name the system of each run:
trace 1, j324 (10 x 26):
[-24 0 -22 -18 7 15 40 8 -43 12 -22 -13 10 -41 -2 -29 -59 -16 -25 31 25 -5 -2 1 -18 -17]
[21 14 -23 6 -24 -14 70 17 0 -7 -9 -33 29 -15 -2 34 27 7 35 -2 1 6 21 -17 -13 -39]
[30 -11 -7 9 -10 3 -32 -27 22 -14 31 -32 20 10 17 -10 48 27 44 -28 -4 -9 -2 -27 -18 27]
[-21 1 27 -6 47 2 -33 -32 15 30 23 -8 -16 13 2 -33 26 -16 -28 20 -21 -22 -24 -2 -20 14]
[-5 28 39 2 14 -14 17 5 -6 6 -11 50 -18 32 -23 20 1 -12 -39 27 -10 -2 5 28 15 -29]
[24 -20 -4 -1 -36 7 -5 21 -14 -20 -24 56 -10 1 10 22 -35 16 -2 -27 21 8 34 2 24 1]
[-24 -29 -47 -9 -3 5 -20 24 -4 4 -17 -28 0 -53 19 1 -27 -11 7 -26 16 14 -9 -25 -1 18]
[-17 39 -17 12 19 -17 14 1 -3 -3 1 -72 34 -26 -15 -8 2 -5 0 11 -12 3 -36 10 -4 4]
[37 28 30 13 -6 5 29 -45 -4 2 21 -13 21 18 1 -24 15 20 20 25 -4 -22 6 35 -9 -6]
[13 -34 15 -19 -10 17 6 -29 3 15 17 45 -25 31 11 -6 21 3 18 14 17 -13 26 -24 -29 -23]
trace 2, j706 (10 x 26):
[-59 -55 -31 -31 -48 -9 -11 -4 -6 -24 27 10 -9 12 -75 39 -19 -24 19 30 29 -27 -28 -2 12 -33]
[13 13 -12 45 41 -13 42 -14 31 -73 -13 -50 6 -2 -11 52 -5 14 -48 -2 -21 -15 34 -43 -10 -9]
[26 39 6 -2 48 -13 -21 -34 47 18 -21 -22 3 -23 53 -32 3 5 39 22 5 60 3 28 15 43]
[-45 6 -1 -10 -25 -18 -8 6 -36 -2 37 26 -5 33 -1 -81 1 -10 9 16 33 -15 -37 29 -23 17]
[6 -8 12 22 -10 8 61 37 -37 16 4 27 -15 10 18 9 27 -3 -44 -36 -17 -37 29 -30 -38 -40]
[43 -1 1 -21 1 19 -39 20 7 37 -37 13 15 -21 8 54 23 11 22 -30 -12 38 8 -28 17 -7]
[-13 -16 -6 -17 -9 6 -65 -21 4 -12 11 -25 17 -14 -44 5 -27 4 -5 4 0 -32 -33 19 35 31]
[-19 6 11 34 15 -9 46 -38 3 -15 13 -25 -18 -6 -12 12 -35 -15 -25 31 -14 -26 2 44 4 -29]
[23 22 -2 -1 10 -5 37 -16 5 -22 -22 17 4 16 25 2 -4 11 33 28 25 52 30 -13 -23 -21]
[-2 -15 -25 -29 -5 -12 -15 19 15 -10 3 3 9 -3 22 -46 31 12 8 -14 33 -8 16 -48 -16 48]
trace 3, j765 (10 x 26):
[-39 45 20 61 29 -45 2 -26 14 -26 35 -18 -30 30 39 -64 -1 -10 -1 9 -9 12 -37 67 -10 31]
[10 35 22 13 17 29 41 4 -74 31 -23 41 -7 12 48 -54 -33 -3 -12 14 14 43 0 7 -59 -36]
[25 -24 -7 -57 -52 18 13 65 -37 49 -28 69 12 -5 2 15 32 4 20 -28 28 7 29 -44 -8 -27]
[-7 -54 -24 -1 -47 -1 -60 32 11 -1 22 -18 -1 -25 -23 47 22 4 3 -69 -23 -51 -16 -14 39 26]
[-9 14 6 36 42 13 -42 -51 10 -18 5 -80 14 -33 -35 30 -52 -1 -32 17 -43 -22 -42 36 27 10]
[19 49 25 -10 33 -3 58 -64 8 -19 -15 -10 24 18 -29 -13 -32 6 0 98 20 9 18 31 -7 -28]
[8 -23 -14 -18 -22 -23 67 0 28 -30 9 54 -26 40 44 -28 41 9 33 10 48 2 69 -42 -37 -8]
[-26 -30 -33 11 14 -18 -46 56 21 8 4 9 -36 -5 64 -5 56 -8 0 -81 -7 28 -5 -65 -23 33]
[-13 52 21 13 33 -5 -72 37 -31 52 -15 -33 23 -32 -17 -9 3 -12 -38 -29 -49 14 -76 39 29 31]
[26 34 46 0 -32 27 34 -33 -64 30 3 11 31 0 -43 -13 -59 5 -5 46 -3 -40 -19 99 26 -38]
trace 4, j405 (10 x 26):
[22 39 45 32 -7 -22 33 -42 17 39 37 -12 -6 3 36 -53 22 3 30 12 -17 -26 -5 101 18 11]
[-21 -33 -9 6 -22 28 2 -27 -45 -1 15 52 -38 38 32 -8 -29 -12 54 11 33 52 -11 -7 -59 -58]
[15 -21 -10 -37 18 9 15 52 1 -5 -43 45 -2 -4 0 20 17 7 -67 -18 14 -18 58 -94 -16 3]
[15 22 5 7 -10 -31 -33 51 29 30 -8 -24 13 -36 -5 33 49 0 -7 -56 -44 -16 -15 25 64 40]
[-20 10 4 29 -15 17 -59 -43 -44 -19 30 -38 21 3 -30 -19 -60 4 24 10 -6 0 -74 63 5 5]
[-3 -4 8 -15 26 24 66 -53 -15 -3 -12 6 -8 -8 -10 -17 -59 -12 -26 78 25 -16 31 8 -29 -43]
[14 -8 -24 -24 -11 -39 68 23 57 -7 -19 19 -12 2 23 35 62 -4 37 4 23 19 65 -45 0 -21]
[2 -12 -26 20 -6 -19 -65 32 22 -28 24 -22 8 8 34 -17 58 23 14 -77 -8 0 -15 -49 -9 64]
[-6 36 43 21 52 27 -61 -17 -43 50 8 -20 7 -9 6 -47 -21 -6 -51 -3 -43 -9 -61 37 -12 22]
[11 31 45 -18 -17 16 42 -25 -48 32 -18 56 2 23 -41 14 -42 -12 4 68 11 10 -4 66 11 -69]
trace 5, j706 (10 x 26):
[9 -16 -8 -12 -31 38 23 -9 -54 58 17 -36 26 -57 20 -62 -35 1 10 -8 4 -53 -12 38 -16 5]
[-5 -7 -2 -24 -28 3 55 -4 -16 39 17 -12 14 4 -39 41 47 -17 44 28 -5 -12 -9 -11 -27 -77]
[49 -2 10 -1 10 5 -24 -33 39 -44 9 -8 24 38 -28 43 50 35 5 -4 -10 -12 26 -62 -13 4]
[-11 -15 18 3 52 -11 -56 -44 66 5 8 -3 -38 -4 23 -10 5 -10 -23 8 -15 -9 4 12 26 47]
[-54 27 13 20 16 -28 -3 12 -21 -14 -5 37 -35 22 0 -16 -38 -27 -30 19 6 28 -29 48 10 -7]
[24 15 -3 13 -23 11 48 36 -53 -18 -31 36 11 -4 22 -17 -43 17 -23 -18 26 8 34 -4 -13 -10]
[17 -28 -39 -33 -31 14 9 30 -2 37 -15 -18 19 -55 26 -1 12 4 39 -30 19 3 17 -28 -2 7]
[-22 1 -21 -5 -5 -6 -29 3 4 8 25 -64 32 -13 -38 16 38 -6 17 -8 -21 -20 -50 -13 -4 2]
[23 33 45 30 31 6 4 -55 5 1 19 -28 10 21 -21 9 11 8 -23 26 -38 -29 -11 30 -6 -16]
[21 -3 35 -7 7 6 10 -47 14 6 -3 60 -31 33 17 -6 -10 4 15 40 18 15 34 24 -2 -19]
trace 6, j78 (10 x 26):
[1 -4 -45 1 9 16 8 -19 -19 -67 -2 -55 43 -10 -6 -28 -31 26 0 8 30 -5 0 -59 -47 18]
[7 24 -1 -15 43 -18 48 6 40 49 -2 -55 14 -31 20 -15 74 -12 0 10 -21 -13 13 -30 -22 1]
[10 23 40 22 -13 -18 -16 -19 4 12 43 22 -9 59 4 -10 68 8 33 -9 -22 2 -25 26 -15 -10]
[11 -19 38 3 11 37 -36 -20 -33 10 2 63 -28 26 16 -26 -30 10 -49 -8 -1 -22 10 -1 -15 5]
[-13 -21 -7 -32 1 5 1 30 -3 37 -42 45 -22 -32 -4 46 -26 -25 -16 4 8 20 16 -3 29 -27]
[-11 4 -32 2 -38 -28 -13 33 1 -50 -16 -11 21 -10 -35 38 -21 9 13 -16 13 7 -12 8 42 15]
[2 10 -23 25 12 3 3 -24 2 -24 6 -71 24 -40 14 -27 -32 12 -5 -5 -3 -18 -9 11 -1 34]
[-2 22 4 -2 26 2 40 -37 2 26 10 -40 10 -5 10 -21 20 -9 31 43 -3 12 -11 2 -40 -28]
[21 8 23 -7 -8 -8 27 -6 2 -6 19 34 2 49 -4 -13 57 15 2 7 7 -21 23 -28 -30 -12]
[8 -30 13 0 2 6 -31 14 11 19 5 39 -32 7 31 0 27 2 -18 -45 -11 -18 19 -19 1 15]
trace 7, j955 (10 x 26):
[46 -27 -12 -73 -71 46 31 -1 -53 60 -4 25 46 -31 -1 -46 -13 18 61 17 54 -24 24 4 -13 -15]
[-61 -73 -31 1 -26 -9 37 16 3 -1 54 -23 -32 0 -29 29 49 -29 -21 -25 -10 -79 -2 -53 -38 -40]
[20 24 7 49 61 -9 -59 -25 55 -43 1 -64 7 6 -5 61 35 16 -28 -31 -58 11 -15 -36 7 23]
[36 38 39 -28 35 7 -60 -66 29 31 -14 5 16 -9 17 -54 -26 14 30 55 12 29 -10 65 38 52]
[-40 -4 18 -17 -22 -16 62 -5 -28 6 7 80 -41 37 -2 -41 -27 -26 -7 57 44 -4 16 42 -15 -38]
[-2 -14 -32 24 -14 -7 52 65 -22 -53 -33 29 -11 5 12 55 -1 5 -39 -48 11 13 45 -77 -26 -35]
[20 -6 -42 -9 -6 8 -60 48 9 17 -22 -59 38 -69 23 10 15 17 14 -72 -14 10 -15 -33 24 58]
[-22 19 23 5 -8 -2 -37 -33 -17 53 49 -48 16 -15 -21 -48 3 -13 24 16 -25 -36 -74 84 13 15]
[21 28 57 26 12 18 57 -74 -23 -7 22 20 -4 62 -32 13 -9 3 -9 67 -10 -18 10 29 -39 -75]
[39 -33 -16 -44 9 12 29 -5 40 -31 -37 49 -7 14 13 44 14 17 2 17 35 16 87 -91 -19 -17]
trace 8, j765 (10 x 26):
[-41 1 -34 -23 40 -16 -25 34 0 -45 -32 15 -2 7 -2 -21 -11 -6 -43 7 35 33 -2 -77 -28 32]
[-1 50 -10 4 0 -48 34 72 12 24 -30 -16 14 -43 21 -7 28 -8 -16 -34 -16 7 3 29 43 30]
[11 17 10 33 -43 12 -4 -25 -45 20 36 -28 20 6 9 -19 -3 10 65 -14 -11 7 -48 63 -13 -21]
[12 -27 8 -19 2 55 10 -31 -49 12 10 3 15 5 -19 -19 -21 10 -25 22 7 -41 6 -40 -56 -30]
[17 -23 5 -30 14 -6 17 11 47 19 -22 23 -17 -9 -13 59 38 -8 -24 3 -9 -18 48 -44 17 -18]
[-2 0 3 22 4 -32 -56 -13 52 -38 15 -1 -15 21 1 20 17 8 15 -21 -10 10 -10 17 38 39]
[-23 25 0 21 34 -1 -18 -26 -16 -17 -3 -24 0 -14 17 -52 -60 -3 -25 21 7 9 -27 37 -1 31]
[-2 30 -2 -13 -2 -2 69 18 -36 21 -27 19 8 -7 5 -10 -14 -12 3 34 22 26 11 9 -21 -44]
[27 -20 -15 -10 -55 -2 21 32 -9 -6 9 26 13 17 8 11 45 20 39 -38 19 -8 25 -41 -20 -12]
[-2 -33 -15 4 10 12 -58 2 18 17 18 -39 -2 -29 13 6 23 2 -9 -47 -24 -28 -16 -28 1 32]
trace 9, j324 (10 x 26):
[1 43 34 -42 58 -28 -9 55 28 79 -53 73 -30 9 40 -3 69 -29 -19 5 -10 69 14 -24 3 -1]
[-12 15 9 1 -67 -19 -36 97 -62 10 -3 57 15 10 -29 -6 7 6 -24 -66 -4 -20 -36 40 43 26]
[7 -34 -5 46 -20 62 -13 -15 -70 14 -2 -23 -8 -54 15 19 -98 2 -27 -44 -26 -27 -17 39 2 -25]
[15 -2 -25 -34 10 31 14 -47 1 14 -31 -55 39 -49 -41 59 -43 -7 47 61 8 32 -9 -8 4 -48]
[12 -5 -29 -28 -20 -34 34 -25 56 -58 21 -46 40 2 -40 -6 38 22 25 31 31 -51 30 -30 8 30]
[-19 -12 6 42 30 -35 12 -39 58 -26 45 -14 -49 29 58 -43 46 -4 8 -8 -6 -12 18 -6 -34 29]
[-11 46 38 1 50 -11 -28 7 -10 22 -13 52 -21 49 26 -31 32 -12 -16 15 -4 59 -21 -7 -33 -4]
[22 19 31 -21 -22 10 4 62 -48 40 -31 70 10 5 -7 -6 5 7 -49 -24 0 -18 12 10 19 -1]
[0 -44 -19 15 -49 24 -8 29 -35 23 -5 6 -15 -41 4 46 -35 -6 7 -55 -13 -15 -6 20 25 -25]
[-7 -11 -34 5 5 22 -33 -25 -10 -24 -9 -63 27 -37 -31 40 -50 2 18 7 -3 15 -34 -12 2 -7]
trace 10, j955 (10 x 26):
[5 48 33 -54 -20 -47 56 21 25 73 26 4 28 9 -19 -69 103 -8 17 39 10 -58 2 40 11 15]
[18 -40 40 67 -35 5 20 -28 -6 -25 58 70 -67 80 39 19 37 14 6 -49 -23 -31 32 3 -38 -45]
[11 -31 -3 -14 57 55 -88 -9 -11 8 -48 28 -14 -8 12 48 -32 -3 -34 -17 -12 57 -3 -78 -22 -6]
[-22 16 -5 -59 6 -27 -35 38 22 31 -39 0 20 -56 -55 7 -18 -19 -35 24 3 -20 -18 38 90 48]
[-13 9 -1 55 -56 -28 49 -17 -15 -45 33 -12 -9 4 -8 2 -50 2 27 0 5 -23 -7 97 34 -14]
[13 2 -28 20 8 34 38 -38 -39 -41 -6 -34 24 5 23 -5 -36 18 33 17 24 39 5 -46 -75 -44]
[2 5 -22 -60 29 -12 26 33 29 34 -16 -28 32 -27 0 -28 73 -3 -14 9 13 -22 22 -78 -26 24]
[-6 0 23 24 -8 -42 -20 19 40 22 40 6 -29 16 24 -11 76 -3 -1 -50 -32 -37 -6 25 22 34]
[13 10 46 44 19 32 -64 -45 -33 7 10 34 -27 37 19 5 -32 8 -3 -9 -28 33 -34 37 -11 -17]
[13 7 17 -49 17 32 5 -11 -30 25 -49 48 11 -9 -37 18 -53 -7 -31 58 19 13 15 -4 9 -34]
trace 11, j78 (10 x 26):
[-15 23 7 6 -22 3 -8 -17 -51 -13 32 0 24 37 -18 -54 -7 8 20 21 17 -5 -45 23 -33 -3]
[18 -16 16 -2 8 26 52 -2 -22 23 -4 17 -10 -6 9 -1 2 2 -50 -2 -7 -49 40 -28 -31 -29]
[22 -22 -4 -16 -15 -2 -18 8 28 20 -10 18 -7 -4 0 60 39 1 39 -21 -7 22 13 -23 14 -19]
[-15 3 -4 -3 9 -11 -72 -2 11 -31 5 -10 11 6 -25 -10 -8 9 -18 -8 0 -11 -29 2 25 48]
[-18 22 11 19 37 -4 20 -19 -1 13 -9 -18 -15 -28 13 -18 -44 -21 -38 27 -11 -6 -6 45 10 -1]
[13 14 -4 -1 -19 -2 51 -12 -15 -11 -10 18 6 11 6 8 -11 5 40 27 25 32 17 11 -16 -41]
[13 -25 -27 -18 -29 -2 7 24 1 -23 5 6 15 2 10 -16 25 21 9 -30 27 -24 26 -56 -20 22]
[-16 -4 -6 9 25 -8 -32 18 15 33 10 -35 -6 -22 15 8 43 -15 -17 -36 -35 -9 -26 -18 -4 15]
[8 47 42 20 25 5 -28 -27 -18 15 1 -2 12 20 -21 7 -6 0 -9 21 -29 14 -40 44 9 -14]
[25 -6 24 -15 -13 20 27 -34 -18 0 -8 41 -4 6 -6 -19 -45 9 -11 37 25 -27 35 32 8 -12]
trace 12, j405 (10 x 26):
[0 37 -15 47 12 45 44 -4 -96 -1 -10 -77 48 -33 -3 0 -55 4 -11 -3 -23 17 -47 -5 -65 -55]
[70 9 13 -72 -2 39 48 -46 7 52 -16 -22 62 -21 -32 13 31 20 42 64 12 -22 39 -30 -16 -36]
[-8 -62 2 -15 -31 -29 -3 -32 71 -3 65 14 -37 36 -8 16 88 -5 39 -8 1 -58 26 -22 -1 3]
[-17 -11 18 64 57 -2 -70 -25 23 -47 16 8 -53 39 32 21 3 2 -46 -44 -39 17 -13 -28 -19 18]
[20 63 38 -9 56 7 -46 0 -13 17 -60 40 8 -8 9 -18 -54 4 -45 31 0 57 -9 37 36 28]
[-24 8 -11 -32 -64 -25 49 42 -36 10 -12 49 7 -10 -11 -35 -36 -14 22 21 50 -5 4 67 39 -2]
[-27 -43 -60 23 -49 -1 63 40 -32 -29 11 -33 1 -30 15 17 -12 -5 14 -46 15 -21 14 -37 -37 -31]
[30 9 -21 -7 45 20 -19 -4 19 13 -13 -85 46 -40 -5 31 45 14 -5 -19 -32 -2 -6 -71 -26 6]
[22 33 48 -20 25 -2 -45 -54 29 34 30 -25 28 24 -34 -24 51 7 12 41 -23 -32 -32 33 10 24]
[-11 -15 45 29 -10 2 12 -61 -10 -9 37 60 -55 57 9 -20 -25 -7 3 34 7 -15 6 55 -11 -32]

runs to name:
trace 13 (2 x 26):
[-49 -19 -9 6 -3 -8 -35 -1 7 91 35 -62 -18 -53 -5 22 29 -48 45 -15 -48 -4 -77 58 20 -21]
[-6 21 17 22 10 21 -13 -61 -44 -73 20 -9 31 68 -76 19 -36 16 -14 59 6 -1 -38 -17 -45 -48]
  j405
trace 14 (2 x 26):
[28 18 21 -55 58 -14 66 9 59 65 -37 9 -1 -29 27 -25 60 -12 -40 39 2 -25 74 -38 -2 11]
[-23 -6 23 21 -25 -46 -27 13 35 18 38 57 -55 55 29 15 76 -19 51 -33 -13 26 -15 34 15 -9]
  j765
trace 15 (2 x 26):
[-49 -40 -19 -26 1 -6 -59 38 6 81 22 -2 -34 -43 39 -39 37 -36 7 -43 -11 -7 -41 4 3 32]
[-21 48 51 49 11 -8 -31 0 -43 6 19 4 3 37 -53 23 -1 -10 -47 -1 -53 -15 -66 59 14 -29]
  j955
trace 16 (2 x 26):
[14 -20 39 -12 -2 31 4 -89 -4 0 60 -20 19 37 -61 -18 9 13 -9 61 -8 -89 -6 9 -30 -23]
[8 -48 25 -2 41 4 24 -57 67 -9 5 43 -64 27 15 40 20 -10 -30 30 -5 -23 71 -41 -14 -29]
  j78
trace 17 (2 x 26):
[35 -2 -6 12 3 15 32 3 -3 0 -30 7 2 -6 17 62 8 8 20 -11 -8 40 31 -38 -22 -49]
[23 3 -14 -37 -12 -6 -52 10 22 -6 -4 -10 38 -4 -14 -8 35 22 24 -11 17 -4 -4 -26 20 49]
  j78
trace 18 (2 x 26):
[8 14 14 -15 39 -9 -57 -16 39 -6 -11 -14 14 9 -40 45 31 2 -17 12 -24 5 -17 -23 23 12]
[-7 6 19 0 9 -23 -15 -18 27 -15 4 16 -13 1 -11 -23 -25 -2 -37 20 4 -37 9 51 49 41]
  j324
trace 19 (2 x 26):
[-46 43 -14 -10 3 -40 0 29 -13 -19 29 -50 43 13 -42 -56 45 -4 -19 12 6 -36 -54 -8 -19 32]
[42 32 55 49 2 3 47 -17 -12 32 25 5 -8 22 32 -12 41 12 -18 -23 -46 -39 16 39 -15 -23]
  j706
trace 20 (2 x 26):
[-26 1 -18 11 -21 -1 -43 -28 -40 -80 31 8 14 46 7 -92 -48 27 22 12 58 12 -34 4 -36 50]
[3 16 11 -7 58 16 85 9 -18 53 -26 -5 -12 -30 45 -39 12 -17 -57 18 -6 -13 38 -40 -60 -29]
  j324
trace 21 (2 x 26):
[38 -2 41 11 -5 12 -47 -23 17 10 16 6 7 30 -50 76 43 13 -10 -18 -50 -33 -10 3 27 -23]
[7 -24 21 17 8 13 -62 -68 23 -36 7 17 -24 12 -17 21 -65 10 -10 19 -1 -12 0 45 44 18]
  j405
trace 22 (2 x 26):
[22 -19 20 25 -38 24 20 -9 -27 74 28 -2 -16 -11 28 25 33 -9 47 -38 -37 -12 -12 37 -15 -55]
[16 -24 15 -20 -10 45 -66 -34 -32 -19 7 27 20 38 -52 34 -12 19 -5 11 2 -8 -21 -37 -20 -20]
  j78
trace 23 (2 x 26):
[-5 -7 -4 -21 -17 -21 19 4 20 -2 31 -26 21 23 -52 33 83 -1 10 3 -12 -47 -5 -41 -16 -22]
[27 -4 36 40 33 0 -43 -43 41 -17 24 -9 -22 23 14 13 27 17 -29 -26 -41 -31 10 2 8 26]
  j78
trace 24 (2 x 26):
[-32 -14 -27 28 4 -22 -18 43 9 -2 -10 -15 -29 -53 45 -14 -29 -14 -31 -57 -12 -4 -4 26 33 48]
[-7 57 8 29 -2 2 -12 4 -52 23 -5 -33 30 -10 -3 -7 -23 -7 29 2 -18 45 -68 60 -1 -21]
  j955
trace 25 (2 x 26):
[-46 23 -1 58 -43 -27 29 64 -67 28 36 -8 -16 -10 43 -62 8 -16 3 -66 -19 -15 -55 73 -14 2]
[47 22 34 35 -7 77 -1 -31 -102 34 -5 -2 31 8 -2 19 -42 18 15 -5 -28 27 -34 13 -56 -75]
  j324
trace 26 (2 x 26):
[1 -46 -32 21 -2 43 -40 -5 -17 8 -5 -49 1 -40 -4 74 -20 -4 9 -48 -33 10 -22 -43 -16 -33]
[0 24 -3 -37 28 -3 -51 -34 29 4 2 -69 53 -25 -64 6 3 2 1 44 -9 -21 -41 8 30 32]
  j955
trace 27 (2 x 26):
[22 -18 7 -4 -60 30 -26 -17 -45 -17 20 8 33 25 -64 42 -13 22 26 -2 3 -27 -27 10 4 -35]
[20 -42 -1 -1 26 25 13 -63 39 -17 3 -28 -11 -19 -12 41 -17 6 -23 23 -10 -43 41 -29 -3 -16]
  j706
trace 28 (2 x 26):
[13 42 -1 2 -26 -4 58 68 -62 23 -28 16 27 -33 40 -73 -21 9 -32 -29 17 -16 14 33 -1 25]
[2 -14 -26 -10 -54 26 34 36 -59 66 5 -26 27 -43 3 18 15 -14 56 -30 -5 2 -28 4 -22 -54]
  j405
trace 29 (2 x 26):
[-14 17 7 1 29 -44 0 0 52 -41 -13 3 -9 12 -32 32 4 -8 -44 25 -6 -12 16 2 41 18]
[3 22 3 47 9 -20 -2 -11 9 -40 -5 7 -21 3 45 -18 -39 9 7 -13 7 32 10 39 16 26]
  j706
trace 30 (2 x 26):
[-51 -62 -51 20 6 45 23 -26 -53 -52 8 -14 -23 3 7 9 -75 -15 -14 9 26 9 -6 -69 -84 -58]
[43 45 -19 -38 52 -20 32 49 46 5 -64 -36 50 -28 -10 54 70 12 -20 1 -11 32 43 -95 -1 2]
  j78
trace 31 (2 x 26):
[-39 62 -14 45 35 -62 74 37 10 -62 -18 -50 9 -17 -12 -15 -28 -10 -80 12 -9 -25 5 29 21 25]
[44 53 -17 29 -15 -3 59 -16 -15 10 -8 -59 40 -30 55 -26 -1 20 92 1 8 60 -2 42 -18 -12]
  j405
trace 32 (2 x 26):
[54 -39 17 -11 -1 60 -54 -49 -5 33 -13 10 -1 -35 23 9 -49 21 8 -15 -5 -11 20 9 16 14]
[-52 -21 -22 -50 12 -14 -17 -11 21 9 -7 -4 -7 -16 -47 19 -15 -35 6 56 23 7 -22 -8 15 -11]
  j78
trace 33 (2 x 26):
[16 56 30 -13 -12 -69 70 27 42 -4 4 31 8 31 1 -45 66 9 -11 24 16 -35 40 37 31 30]
[-6 -47 -1 55 -49 9 0 -1 -29 -1 46 41 -56 20 76 -33 -7 4 33 -69 3 -5 6 25 -30 -5]
  j78
trace 34 (2 x 26):
[-20 -54 -10 -30 -32 17 12 -20 2 44 0 9 -24 -44 -28 50 -45 -29 21 26 8 -20 5 38 40 -42]
[-10 -11 -25 20 -11 -14 -4 -13 9 -95 7 -12 9 35 -52 59 -11 14 -4 5 10 0 1 -41 -8 -20]
  j765
trace 35 (2 x 26):
[7 -35 38 76 -3 -15 -9 -24 46 -13 21 28 -78 -4 37 43 -28 -5 -52 -57 -54 -53 38 77 69 15]
[-34 -3 -18 20 22 31 -29 -24 -46 -8 -44 28 -32 -12 21 33 -112 -27 23 27 18 111 -34 26 -12 -48]
  j706
